(in the rows, 128 means zero)
Each path is a new rotation, seen through one point. The rows after it are directions, each followed by how far the rotation turns it, in degrees per step (0 if it stays put).
Each turn is a multiple of 5 degrees from 10 to 175, or 0.
Each row of a path follows its step; steps can be skipped.
Path 1:
step 0: [151, 129, 149, 102, 122, 119, 132,  94, 116, 115, 141, 151, 125, 146, 156,
 113, 122, 118, 102, 157, 151, 129, 123, 116, 143, 142, 154, 124, 113, 116,
 111]
step 1: [118, 128, 114, 152, 103, 144, 122, 127, 104, 145, 143, 148, 135, 129, 151,
 175, 119, 149, 120, 135, 102, 139, 148, 132, 145, 135, 113, 105, 134, 133,
 107]
step 2: [131, 102, 132, 116, 121, 106, 147, 128, 106, 148, 130, 148, 144, 140, 137,
 115, 127,  81, 144, 125, 111, 127, 118, 109, 131, 146, 166, 123, 148, 132,
 119]
step 3: [108, 117, 135, 120, 137, 134, 138, 118, 110, 108, 110, 142, 132, 136, 147,
 162, 115, 132, 111, 149, 122, 128, 108, 115, 145, 106, 128, 102,  82, 110,
 109]
step 4: [117, 144, 160, 133, 103,  93, 135, 111, 106, 138, 164, 146, 121, 120, 120,
 134, 121, 145, 113, 124, 107, 146, 137, 118, 150, 150, 150, 129, 148, 136,
 112]
step 5: [136, 117, 107, 121, 132, 132, 128, 127, 115, 152, 118, 158, 143, 137, 146,
 140, 108, 111, 133, 120, 149, 118, 139, 105, 133, 165, 125,  83, 115, 109,
 104]
step 7: [128, 121, 119, 127, 128, 108, 116, 128,  93, 134, 110, 147, 134, 147,  97,
 145, 116, 138, 135, 118,  98, 135, 135, 104, 155, 127, 143, 103, 113, 158,
 100]
step 8: [110, 132, 156, 132, 162, 105, 150, 118, 111, 125, 140, 143, 122, 118, 158,
 120, 142, 106, 125, 153, 130, 127, 129, 105, 135, 166, 132, 110, 120, 105,
 113]
step 10: [135, 101, 131, 153, 120, 124, 105, 119,  94, 148, 151, 148, 148, 145, 142,
 128, 155, 126, 145, 145, 105, 151, 137, 108, 124, 142, 139, 114, 142, 127,
 104]
Directions:
[124, 112, 129, 127, 126, 132, 136, 133, 123, 132, 120, 125, 128, 133, 127,
 126, 137, 125, 138, 128, 113, 123, 126, 125, 126, 112, 133, 124, 125, 135,
 136]	85
[130, 122, 149, 124, 134, 129, 129, 138, 125, 115, 124, 135, 128, 120, 114,
 128, 130, 128, 117, 129, 128, 126, 135, 130, 136, 131, 127, 124, 127, 128,
 133]	85
[125, 125, 130, 119, 121, 131, 108, 122, 128, 129, 136, 128, 111, 127, 130,
 135, 127, 130, 123, 128, 120, 132, 126, 133, 135, 120, 125, 134, 119, 127,
 134]	125
[128, 130, 128, 131, 127, 119, 132, 142, 128, 125, 133, 131, 123, 139, 139,
 119, 129, 126, 121, 133, 129, 128, 133, 127, 124, 118, 111, 126, 119, 117,
 126]	140
[130, 136, 116, 128, 128, 135, 127, 133, 127, 121, 112, 131, 124, 135, 126,
 141, 114, 132, 130, 118, 128, 118, 135, 130, 131, 125, 125, 119, 121, 130,
 128]	175
[128, 121, 122, 134, 129, 124, 121, 122, 138, 122, 126, 139, 131, 129, 129,
 126, 131, 125, 130, 124, 140, 131, 136, 108, 138, 119, 131, 132, 130, 130,
 134]	145
Path 2:
step 0: [145, 111, 111, 125, 126, 157, 149, 108, 123, 125, 166, 129, 132, 141, 135,
 151, 135, 154, 148, 157, 118, 136, 136, 111, 124, 154, 147, 108, 167, 120,
 134]
step 2: [143, 136, 144, 112, 128, 128, 112, 165, 128, 139, 137, 139, 158, 119, 142,
 132, 136, 108, 110, 114, 120, 167, 123, 156, 128, 143,  83, 118, 108, 114,
 134]
step 5: [137, 157, 124, 144, 142, 117, 150, 126, 120, 119,  88, 146, 159, 156, 126,
 142, 146, 147, 155, 143, 111, 101, 145, 121, 126, 114, 116, 125, 157, 141,
 128]
step 6: [155, 124, 106, 112, 154, 130, 133, 116, 131, 125, 156, 163, 125, 130, 137,
 138, 145, 144, 105, 177, 122, 158, 147, 141, 110, 118, 138, 134, 137, 138,
 106]
step 7: [ 95, 107, 126, 115, 128, 148, 118, 111, 159, 148, 146, 136, 163, 133, 124,
 147, 123, 122, 104, 109, 131, 159, 154, 121, 148, 132, 150, 110, 140, 108,
 134]
step 8: [105, 125, 148, 126, 107, 125, 107, 158, 107,  87, 152, 132, 132, 133, 115,
 152, 107, 123, 123, 116, 106, 141, 122, 126, 145, 156,  98, 112, 112, 131,
 147]
step 9: [140, 131, 164, 129, 145, 145, 167, 136, 139, 123, 146, 113, 120, 124, 130,
 107, 149, 100, 159, 109,  98, 113, 117, 151, 122, 141, 102, 122, 128, 128,
 137]
step 10: [147, 138, 130, 158, 149,  93,  95, 132, 144, 132, 123, 136, 106,  99, 124,
  98, 149, 129, 150, 130, 135, 117, 167, 148, 121, 117, 134, 119, 138, 124,
 148]
step 11: [153, 135, 124, 102, 147,  94, 131, 132, 130, 125,  93, 138, 136, 151, 157,
 156, 113, 116, 120, 120, 144, 127, 148, 122, 145,  97, 128, 129, 168, 133,
 124]
Directions:
[136, 131, 123, 137, 127, 131, 141, 124, 125, 122, 126, 140, 131, 134, 128,
 122, 124, 135, 127, 122, 115, 119, 122, 130, 122, 131, 131, 125, 116, 125,
 141]	90
[127, 134, 133, 137, 126, 133, 124, 128, 138, 119, 136, 123, 131, 142, 132,
 113, 123, 136, 132, 136, 136, 122, 123, 134, 125, 131, 121, 126, 139, 131,
 126]	80
[135, 122, 130, 146, 126, 114, 141, 130, 134, 129, 130, 125, 132, 128, 125,
 141, 124, 127, 130, 131, 136, 133, 130, 124, 116, 123, 132, 134, 132, 134,
 130]	60
[124, 126, 132, 124, 131, 119, 122, 134, 124, 109, 133, 132, 116, 126, 122,
 127, 122, 131, 115, 134, 126, 122, 129, 132, 124, 119, 134, 130, 121, 140,
 124]	155
[119, 125, 141, 127, 126, 129, 121, 123, 128, 130, 131, 131, 129, 138, 134,
 132, 130, 131, 132, 114, 130, 138, 130, 133, 119, 137, 129, 136, 112, 137,
 125]	65
[126, 135, 122, 130, 137, 132, 127, 124, 122, 126, 118, 129, 115, 135, 146,
 135, 138, 134, 133, 130, 135, 125, 132, 126, 124, 119, 135, 126, 133, 133,
 134]	60
[136, 137, 139, 123, 134, 127, 129, 123, 130, 134, 125, 126, 130, 120, 118,
 126, 133, 146, 133, 129, 126, 139, 123, 136, 126, 114, 126, 120, 125, 132,
 129]	85
Path 3:
step 0: [103, 113, 138, 125, 146, 145,  98, 128, 125, 113,  95, 141, 136, 112, 156,
 148, 126, 135, 149, 116, 124, 154, 111, 118, 167, 150, 123, 107, 133, 145,
 114]
step 2: [136, 120, 128, 126, 131, 138, 102, 104, 125, 142,  93, 156,  98, 130, 129,
 101, 128, 134, 112, 126, 128, 110, 103, 104, 158, 137, 158, 142, 103, 139,
 117]
step 3: [113, 134, 137, 145, 133, 162, 134, 115, 112, 125, 114, 153,  94,  99, 149,
 126, 138, 109, 119, 107, 134, 125,  88, 135, 165, 141, 113, 135, 127, 128,
 117]
step 5: [149, 104, 122, 124, 136, 115, 135, 122, 124, 130, 117, 155, 145, 127, 135,
 116, 150, 142, 115,  91, 153, 123, 109, 149, 161, 120, 167, 145, 105, 131,
 133]
step 6: [150, 123, 129, 118, 125, 157, 134, 105, 105, 112, 121, 160, 107, 131, 131,
 152, 118, 144, 140,  88, 149, 117, 103, 116, 135, 117, 141, 136, 107, 150,
 111]
step 7: [151, 111, 129, 148, 127, 139, 145, 111,  96, 111, 135, 160, 133, 120, 152,
 132, 104, 128, 119, 115, 158, 123,  97, 132, 140, 151, 122,  98, 155, 131,
 127]
step 9: [119, 113, 132, 109, 146, 129, 101, 119, 137, 107,  98, 133, 140, 131, 139,
 143, 121, 131, 137, 107, 164, 151,  95, 134, 163, 116, 140, 121, 119, 161,
 126]
step 10: [123, 105, 144, 113, 150, 140, 130,  92, 102,  99,  79, 147, 127, 122, 145,
 126, 108, 131, 122, 132, 143, 131, 125,  98, 127, 136, 135, 109, 128, 138,
 109]
step 11: [128,  98, 123, 148, 135, 126,  99, 102, 121, 138, 104, 153, 116, 120, 152,
  99, 114, 120, 116, 144, 127, 110, 101, 114, 164, 151, 142, 116, 138, 128,
 137]
Directions:
[133, 120, 124, 125, 128, 128, 124, 139, 141, 138, 124, 126, 119, 140, 134,
 128, 130, 116, 139, 120, 135, 120, 125, 122, 132, 125, 127, 133, 120, 122,
 130]	115
[136, 121, 133, 130, 138, 131, 132, 144, 122, 120, 118, 131, 119, 130, 134,
 139, 130, 123, 124, 131, 128, 128, 133, 135, 116, 133, 120, 122, 133, 131,
 123]	115
[131, 126, 131, 124, 126, 121, 136, 127, 130, 127, 120, 123, 130, 128, 118,
 129, 120, 128, 117, 125, 138, 128, 136, 122, 127, 131, 126, 138, 112, 146,
 126]	90
[125, 125, 131, 127, 120, 120, 140, 128, 123, 127, 124, 125, 137, 136, 131,
 123, 138, 126, 123, 124, 131, 128, 124, 111, 121, 140, 126, 116, 130, 120,
 135]	115
[120, 127, 125, 128, 143, 126, 142, 124, 124, 122, 133, 124, 124, 119, 132,
 118, 130, 117, 127, 127, 143, 129, 131, 135, 127, 119, 126, 132, 127, 119,
 134]	170
[124, 130, 118, 115, 122, 121, 139, 128, 122, 139, 129, 138, 118, 126, 131,
 133, 140, 124, 119, 131, 119, 130, 131, 130, 138, 128, 127, 133, 128, 128,
 120]	35
[125, 115, 126, 135, 129, 118, 128, 126, 126, 130, 132, 123, 124, 117, 117,
 137, 118, 119, 133, 117, 121, 128, 134, 129, 133, 140, 134, 123, 131, 121,
 127]	100
Path 4:
step 0: [120, 128, 125, 112, 116, 135, 149, 138, 149,  88, 127, 133, 141, 123, 144,
 141, 119, 173, 145, 128, 123, 118, 117, 113, 137, 157, 133, 133, 137, 118,
 144]
step 1: [139, 115, 132, 154, 117, 123, 148, 110, 133, 114, 159, 144, 125, 103, 140,
 122, 144, 154, 138, 113, 117, 121, 124, 150, 122, 156, 118, 124, 138, 112,
 148]
step 3: [156, 133, 137, 121, 115, 107, 134, 129, 105, 121, 130, 125, 146, 100, 131,
 128, 114, 131, 137, 144, 146, 139, 124, 129, 134, 100, 144, 106, 164,  99,
 142]
step 5: [113, 113, 132, 137,  99, 146, 137, 119, 116, 100, 116, 114, 142, 130, 140,
 152, 118, 132, 137, 152, 139, 124, 110, 130, 150, 154, 113, 137, 149, 134,
 153]
step 7: [113, 115, 133, 125, 120, 116, 117, 118, 138, 116, 170, 141, 120, 104, 140,
 154, 129, 169, 140, 132, 139, 118, 154, 128, 127, 137, 147, 124, 146, 119,
 131]
step 8: [138, 111, 148, 133,  97, 126, 136, 122, 110, 137, 131, 116, 128, 119, 139,
 110, 137, 164, 141, 126, 118, 125, 145, 130, 116, 117, 139, 103, 164, 104,
 133]
step 9: [137, 116, 127, 116, 121, 128, 142, 104, 119, 120, 142, 118, 157, 145,  98,
 127, 121, 136, 142, 146, 152, 115, 116, 144, 117, 122, 127, 104, 150,  94,
 130]
step 10: [133, 131, 126, 119, 120, 141, 137, 122, 112, 130, 115, 122, 156, 109, 123,
 148, 119, 134, 102, 150, 149, 128, 123, 169, 141, 142, 126, 127, 165, 126,
 140]
step 11: [128, 110, 123, 116, 115, 149, 154, 139, 129,  89, 116, 138, 149, 129, 132,
 151, 133, 146, 136, 159, 123, 151, 141, 148, 134, 125, 143, 145, 133, 134,
 143]
Directions:
[122, 120, 126, 130, 126, 138, 133, 118, 129, 118, 124, 119, 126, 130, 127,
 112, 126, 127, 135, 117, 121, 120, 117, 121, 125, 135, 125, 123, 134, 125,
 121]	90
[131, 116, 128, 124, 124, 130, 117, 125, 141, 127, 135, 139, 125, 123, 143,
 134, 130, 123, 131, 119, 121, 139, 132, 127, 119, 128, 120, 129, 131, 123,
 125]	65
[134, 139, 139, 122, 117, 147, 120, 135, 121, 129, 128, 125, 122, 128, 137,
 127, 124, 138, 124, 133, 131, 131, 126, 120, 129, 131, 123, 130, 132, 132,
 120]	135
[141, 129, 129, 127, 123, 130, 140, 122, 126, 122, 139, 131, 123, 131, 124,
 121, 141, 128, 135, 126, 138, 140, 122, 133, 129, 120, 128, 134, 118, 131,
 121]	140
Path 5:
step 0: [122, 147, 165, 131, 146, 148, 137, 142, 128, 121, 122,  98, 131, 139, 121,
 150, 164, 115, 112, 125, 109, 115, 120, 168, 138, 123, 149, 129, 103, 106,
 111]
step 1: [136, 117, 123, 160, 103, 151,  96, 134, 122, 126, 139, 154, 113, 146, 142,
 117, 124, 171, 114, 158, 130, 113, 119, 150, 126, 126, 113, 114, 124, 153,
 146]
step 2: [156, 118, 110, 128, 130, 115, 127, 119, 157, 108, 125,  82, 144, 161, 133,
 110, 156, 118, 105, 137, 116, 116, 149, 106, 139, 138, 124, 136, 138, 108,
 120]
step 4: [124, 122, 127, 127, 148, 157, 120, 121, 142, 124,  92, 141, 133, 141,  84,
 122, 165, 125, 121, 112, 135, 106, 152, 151, 128, 102, 143, 118, 129, 114,
 141]
step 5: [172, 119, 132, 153, 128, 122, 105, 141,  95, 132, 151, 123, 139, 132, 146,
 106, 104, 135, 113, 108, 119, 109, 114, 143, 138, 116, 126, 107,  92, 134,
 126]
step 7: [139, 153, 157, 105, 113, 139,  95, 137, 137, 135, 128, 119, 144, 108, 143,
 107, 117, 132, 130, 123, 144, 130, 153, 147, 133, 139,  91, 116, 128,  87,
 115]
step 9: [135, 156, 151, 130, 124, 113, 131, 121, 124, 158, 132, 125, 158, 137, 142,
 107, 150, 138, 131,  93, 132,  99, 120,  99, 145,  93, 123, 116, 109, 142,
 120]
step 10: [140, 118, 132, 134, 145, 154, 140, 144, 161, 143, 150, 132, 115, 106, 136,
 144,  99, 113,  77, 135, 154, 131, 147, 120, 110, 120, 138, 123, 127, 143,
 142]
step 11: [112, 132, 154, 119, 119, 160,  93, 124, 120, 136, 114, 113, 125, 128, 122,
 139, 114, 122, 143, 134, 107, 103, 142,  92, 159, 135, 122, 106, 131, 100,
 109]
Directions:
[125, 124, 129, 136, 127, 116, 145, 126, 127, 127, 136, 121, 140, 139, 135,
 127, 124, 121, 129, 118, 120, 128, 121, 124, 131, 121, 122, 131, 137, 130,
 127]	110
[134, 127, 120, 134, 115, 127, 136, 131, 141, 140, 126, 129, 126, 123, 134,
 121, 121, 130, 125, 140, 115, 124, 136, 127, 131, 125, 136, 130, 122, 131,
 121]	85
[124, 115, 125, 122, 123, 130, 132, 122, 125, 133, 128, 141, 122, 134, 125,
 127, 123, 128, 114, 133, 126, 132, 124, 128, 119, 132, 133, 119, 142, 132,
 140]	160
[133, 131, 133, 132, 129, 129, 125, 139, 126, 122, 130, 124, 130, 116, 118,
 120, 126, 132, 121, 134, 119, 144, 116, 123, 122, 115, 126, 132, 131, 127,
 132]	155
Path 6:
step 0: [ 91, 144, 113, 138, 129, 125, 166, 131, 111, 157, 123, 119, 143, 126, 104,
 139, 156, 137, 113, 140, 126, 147, 127, 113, 142, 137, 104, 101, 167, 153,
 111]
step 1: [132, 136, 128, 125, 146, 135, 131, 138, 150, 135, 119,  93, 150, 103,  99,
  80, 112, 126, 110, 121, 112, 160,  86, 147, 120, 125, 113, 120, 116, 140,
 141]
step 2: [146, 150, 108, 103, 110, 153, 108, 142, 117, 152, 148, 146,  94, 146, 103,
 122, 133, 162, 144, 127, 120, 140,  98, 123,  97, 149, 125, 112, 113, 119,
 129]
step 5: [167, 133, 159, 149, 118, 126, 126, 177, 117, 129, 134, 141, 133, 124, 107,
 159, 132, 126, 153, 125, 157, 121, 133, 156, 148, 148, 124, 147, 136, 145,
 115]
step 6: [137, 140, 126, 146, 167,  97, 121, 127, 130, 142, 144, 124, 136, 129, 125,
 113, 184,  88, 141, 158, 139, 124, 122, 126, 147, 115, 120, 117, 151, 109,
 114]
step 7: [119, 118, 103, 152, 127, 165, 141, 147, 118, 124, 114, 111, 159, 160, 101,
  72, 121, 120, 139, 117, 143, 126, 136, 125, 128, 120, 108, 130, 152, 114,
 125]
step 8: [107, 152, 139, 134, 148, 120, 155, 125, 121, 108, 125, 120, 113, 152, 104,
 100, 131, 174, 152, 157, 128, 145, 120, 154, 112, 149, 137, 117, 108, 143,
 107]
step 9: [144, 140, 115, 103, 142, 134, 118, 123, 155,  95, 149, 125, 147, 131, 117,
 133, 141, 147, 135, 127, 118, 153, 118,  74, 111, 108, 103, 112, 124, 163,
 117]
step 11: [151, 114, 128, 145, 141, 110, 128, 157, 124, 138, 143, 130, 112,  85, 134,
 126,  99, 112, 132, 113, 137, 165,  90, 150, 117, 146, 139, 104, 129, 156,
 125]
Directions:
[140, 131, 124, 130, 119, 126, 131, 136, 126, 122, 128, 131, 128, 135, 130,
 136, 133, 117, 112, 127, 116, 133, 130, 138, 118, 131, 130, 122, 124, 122,
 132]	40
[128, 129, 134, 126, 124, 122, 132, 117, 133, 116, 118, 132, 127, 129, 126,
 134, 133, 130, 127, 122, 134, 129, 142, 117, 115, 137, 125, 134, 121, 138,
 122]	70
[122, 128, 118, 128, 130, 121, 128, 117, 123, 138, 125, 126, 108, 132, 120,
 131, 141, 132, 122, 134, 125, 121, 125, 127, 128, 132, 136, 126, 129, 123,
 118]	175
[130, 119, 120, 116, 124, 122, 123, 125, 126, 130, 127, 137, 131, 124, 124,
 113, 120, 123, 131, 142, 127, 129, 136, 134, 122, 139, 119, 127, 130, 121,
 123]	70
[135, 132, 131, 116, 134, 130, 124, 131, 136, 127, 136, 122, 129, 125, 119,
 130, 132, 137, 124, 134, 122, 125, 130, 140, 123, 127, 134, 148, 135, 137,
 130]	100
[125, 125, 130, 130, 119, 123, 121, 129, 133, 145, 131, 138, 128, 113, 126,
 130, 129, 132, 126, 119, 124, 130, 120, 123, 118, 134, 130, 130, 122, 130,
 142]	40
